Here are some numbered points:
[ 42   2 -16   9  -3  33 -25 -41   1 -10  48   1 -30  -8  38  25  37] 0
[  9  23 -21 -26   4  19  19  15  -2  15  14  26 -16  -4  15 -22  -5] 1
[ -9 -15  -6  14  12 -34 -12 -27  -2 -18 -10  -1  -2   5  -1   4   3] 2
[ -1 -17 -25  13  -3  24  -6 -19   1  -7   7  14  -4 -37   3  -5  -5] 3
[  9 -38 -53  31  33  19   5 -42 -11 -10  -5 -22   9  -1   3 -13  44] 4
[ 12  25  59  10  23 -79   8   6   3  39 -40 -15 -12  38  29  48  29] 5
[ -2   8  16   6 -29 -42  23 -22  -3  15 -21 -10  43   8   7   3 -49] 6
[ 12 -15 -13  18 -26  13 -23  14  45 -12  33  14  -5  -8 -17   8  40] 7
[  3 -20  28   3 -17 -44  -4 -30  -1 -30  -6  -6  -5   6   0  29   6] 8
[-15 -22 -51   4   2  33  41  37  10  -4   9   4  19 -40 -32 -24 -36] 9
[ 16  37  36 -13 -18 -12 -16  15   1   9 -24  -5 -15  35  56   9  40] 10
[-17 -21 -28  14  16  66 -14  11  33  -3  -4 -16  23 -40 -31 -46  -3] 11
[ -7  -2 -10   7  -4   4   2  -9   3  -8  21  20 -36   0  -4  13  24] 12
[  4  -6 -26  13 -26   2  -7 -13  41 -15   2  10   0 -45  40  15   0] 13
[-11  -3 -58  23  31 -15  -2 -12  -4   2  28 -18   7 -11   3   8  29] 14
[ 38 -50 -25  13 -19  20   2  27  28 -31  12  24 -22 -21 -12  13  47] 15
[ 10  -4   1  -9  13  -1 -12 -27 -48  37   0 -16   3  36 -19   0   3] 16
[-15   0 -30   9  20  36  -5  29   3   0 -26   4  15 -25 -41  -5  10] 17
[ -5 -18  -7  16  21  10  15  -5   3 -10  25  -3   8 -33   2  -3  46] 18
[  6   1  44   8   1 -30  56  30  18  -1 -56 -15  42   7   4   1 -13] 19
[ 21  -4  34 -25 -20  -5 -16 -34 -25  -5  -4 -19 -20  19 -20  48 -15] 20
[ 19  27  58 -20 -52 -63   6 -29  21 -13  -9 -13   3 -22  34  23 -10] 21
[ 10 -13 -45   9  48  -1  14 -29 -15 -25  48  14  10 -23  10   8  59] 22
[ -8  -2  -4  -8  -2 -35 -25 -19  -4  -3  -8   6  -5  15  20   8  -7] 23
[ -1  13  19  -4 -19  27 -14  21  -8   3  26  -2   0   4 -31  20  -5] 24
[-33   6   0 -13  19 -18  41 -11 -38  13 -51 -17  52 -28  -6 -56 -71] 25
[  2  13 -32  -6  26  46 -13 -11   9  -2  24  19 -30   7 -40 -16 -16] 26
[ 22 -19  -6  38 -14 -11   1 -16  15   3   2  19  19 -23  28  -4   1] 27
[ 10 -46  15   7   7   4 -17  38  33 -41  59 -14 -13   3 -25  59  51] 28
[  7  27 -27 -35  15  13   5  20  -7  22   8  43 -15 -11  14 -34 -20] 29
[  5  28  26  28 -16 -68  -2  -9  -7   7  -2  13 -12  39  17  29   8] 30
[  4  17  -8 -24  49  19   5  20  -8   7  25  12 -23   2   2   5  -3] 31
[ 19  38  27   4 -26 -12  27  10  18  13 -39  -4  -2 -54   7 -21 -15] 32
[-18  -6 -49   6  32  14  10 -20  -4  26 -13  -5  25  12  16 -46  20] 33
New points follow, each followed by the number of its nearest point above.
[  2  -2  -1  -7 -22   3 -12   9  13   8 -32  -5  -3 -12  15  11  23] 23
[-14 -31  -5 -27 -25  13 -73 -15  -3  -2   8  -6 -16  31   8  -4  -2] 23
[-22  -6 -44  15  36  73 -26  22  18 -16  36  22 -30  15 -27  -5  32] 26
[  4  12  16  14  15  34  -8  11  14 -25  34  -2   1 -16  -9 -19  29] 18
[ 20   8   6  31   0   4  30  14   0  23 -10 -13  22  23  -4 -24 -33] 6
[  6   5  13 -21  -6  31 -13  11  18 -27   1  22 -49 -18 -11  52  19] 12
[ 16  21  53 -23 -27 -37  12  12  23  -8 -41 -18 -12   3  -3  39 -15] 21
[-16  17  -1 -16   2 -11  22  14 -11  -1  -6  29  -3  -6  15  -9   2] 1
[ -8  11   9   6  -3 -30  18 -24 -16  -3 -16   0  12  33  23  15 -12] 23
[  8 -36  11  23 -47 -23  35  12 -28   1   3  11  15  24 -26 -12 -73] 6
[  7  15  20  -5 -30  24 -31  22  26 -18  24  -7 -31 -26  14  10  30] 7
[ 12  42  54 -33 -31  41 -22  19  11   9 -14  -6 -30 -21  -6  27   8] 24
[ -3 -18  -9   7  17   3  21  35   0  -4  -1  13  34  -9 -11 -24 -30] 9
[-12 -10  12  -4  -6   6 -43 -26  -9   7  -3   3  -9  28  -3  -7   5] 23
[  8   7 -13  12  14  29   3   1  19 -15  18  -6   2 -23 -13  -2  41] 18
[ -5   6  33 -12 -17 -21 -23 -25  -5  -6  16  25 -26  28  36 -15  -7] 23
[32 11 10  0 -7 12 28 -1  8 11  7 -5  8  8 23  4 56] 18
[  6  14 -20  10   7 -11 -17 -20 -23   2  36   4 -13  27 -24  22   5] 12
[ 25   6  45  -6  -6 -42  18   3   1   2 -13  18  -5  18  33  14  -4] 30
[  4 -13 -19  -7 -20  24 -13  14  11  -1  -6  -3  13 -26 -48  -8 -18] 17
[-10   7  -9  -1 -11 -17   3 -16 -40  36 -33 -25  67  35 -30   3 -77] 6
[-29 -25 -26  -1  20  28  -3  13 -13  10  23  20 -24  22 -44 -20 -12] 26
[-35  -4  -1  -2  15 -35  33  22  -6   8  -7  19  62 -27  22 -43 -48] 25
[-22 -24 -48  17  -2  53 -16  -4  20   4 -21  -9  23 -40 -10 -39   0] 11
[-16  49  15  -4 -11  -6   6 -12   4   9 -35 -10  18   3  10   1 -35] 6
[ 12  22  19   6  -6  -3  -1   6   2 -15   3  10 -13   2  10   4  17] 12
[-11  10 -12 -13 -11  24 -17   8   0   1   5 -11 -10   0 -29  17   4] 24
[-41 -28 -21  -1  10   4   6   9   1  21  -3  20  21 -35   1 -26   6] 3
[ 20  20  13  -6 -35  -8  13  23  -3 -13 -10   1 -16  -5 -10  20 -23] 24
[-14   9 -30 -27  -1  80 -32  -6   1  18   9 -26  19 -22 -38 -33  -4] 11
[ -6  24 -12  -6  45  33   3  -7   3  -8  40  13  -6 -15  12 -17  10] 31
[ -1   3 -11  -3 -29  73 -28   8  36 -20  41 -26 -24 -32  -4 -13  51] 7
[ 12   7 -19 -19 -12  52 -46   4   1  -6  41 -12 -47  11  10   8  46] 0
[ 21  12   4 -21  -4  -3 -20 -13  -5   9  -7 -31  24   7  41   6 -37] 23
[-10  46  13 -34  24 -27 -20 -24 -27  42   6  -6  12  13   0   9  -5] 16
[ -6 -20 -13  20  16   1  -7  36   3  15  -8 -16  26  29 -29 -12  -4] 17
[ 16  46  25  -6 -10  -2  23  38 -13  25 -17  -3  -4  26   7  31  10] 10
[-37  -6 -49   6  18  41 -10  -7  -3 -23  14   0 -16 -51 -13 -31  -6] 3
[-29  13 -12 -15  15  19   6   3   4  -3  -1  -6  18 -21 -28 -22 -15] 17
[ -5 -26 -11  -4   6  -6   4   4   2 -34 -11  15  -2  -9 -39  22  -7] 2
[ 17  23  32  10   9  -5 -25  -4   4  10 -17  -2   7 -19  40 -21  30] 10
[ 12  -9   8 -21 -26  10  15   4  -4   4   9 -10  -2   4 -29  27  -1] 24
[  5   0   5  11  16  30  24  14  -8  16 -22   7  19  10  18 -10   3] 1
[ 34  -2  10   5 -29 -63  55  -1 -10   9 -22   8  42 -30  11  30 -13] 6
[ 14 -37   3  41  -1 -44  11   1 -18 -27 -24 -20  14  25 -13 -16  -1] 2
[ -2 -53 -41  25  19  35  16   3  -7  -9  35  14  16 -21  -1 -19 -13] 3
[ -6  12  -6  16  -1 -14   9  37  -8  16 -16 -10  30  26 -12 -16 -22] 6
[ 16 -42  19   1 -20  22 -36   8  17 -51  46  -6 -74  49 -34  41  13] 28
[  2 -38  25  23 -23 -33  32 -25 -20  -9 -42 -22   3  26   9  -7 -38] 6
[-12  12 -10 -16 -11  19 -34  17  35 -29  56   7  -9 -35  12   7  44] 7
[ 18  26  29   8   6 -44  11  -4 -30  25 -14 -39  24  54 -53  44  12] 16
[  1   3  24 -29  16 -21  21  11  -4  33 -20  14   8   1  42  13   7] 23
[-18   3   7 -36   1  25 -41 -51 -35  36 -18 -29   5   5 -10   4 -24] 16
[-26 -51 -11 -14  -9  16  -5 -28 -11  21 -19 -16  -9  42 -18 -29 -59] 16
[ 15  11  -1  13  21 -11   0 -19   0  -5 -41   6  25 -35  33  -3   4] 27
[  6  36  60  12  -1   9 -12  16  14  38 -24  -9 -20  59 -43  39  -2] 24
[-28 -30  -5  -6 -13  23 -48   6  -5  -9  30 -16  -1  23  -6 -21   5] 24
[ 46 -32  10  21  13  11  -3   5  -3 -59   1  11  -7 -26  -2   2  20] 15
[-32   2 -44  -5  42  40 -27 -12  -5  14   8  29   8  -6  -3 -47   1] 33
[ -4   6  14  20 -14   3 -25  -1   7   5  10 -10  -6  42 -32  25  35] 24
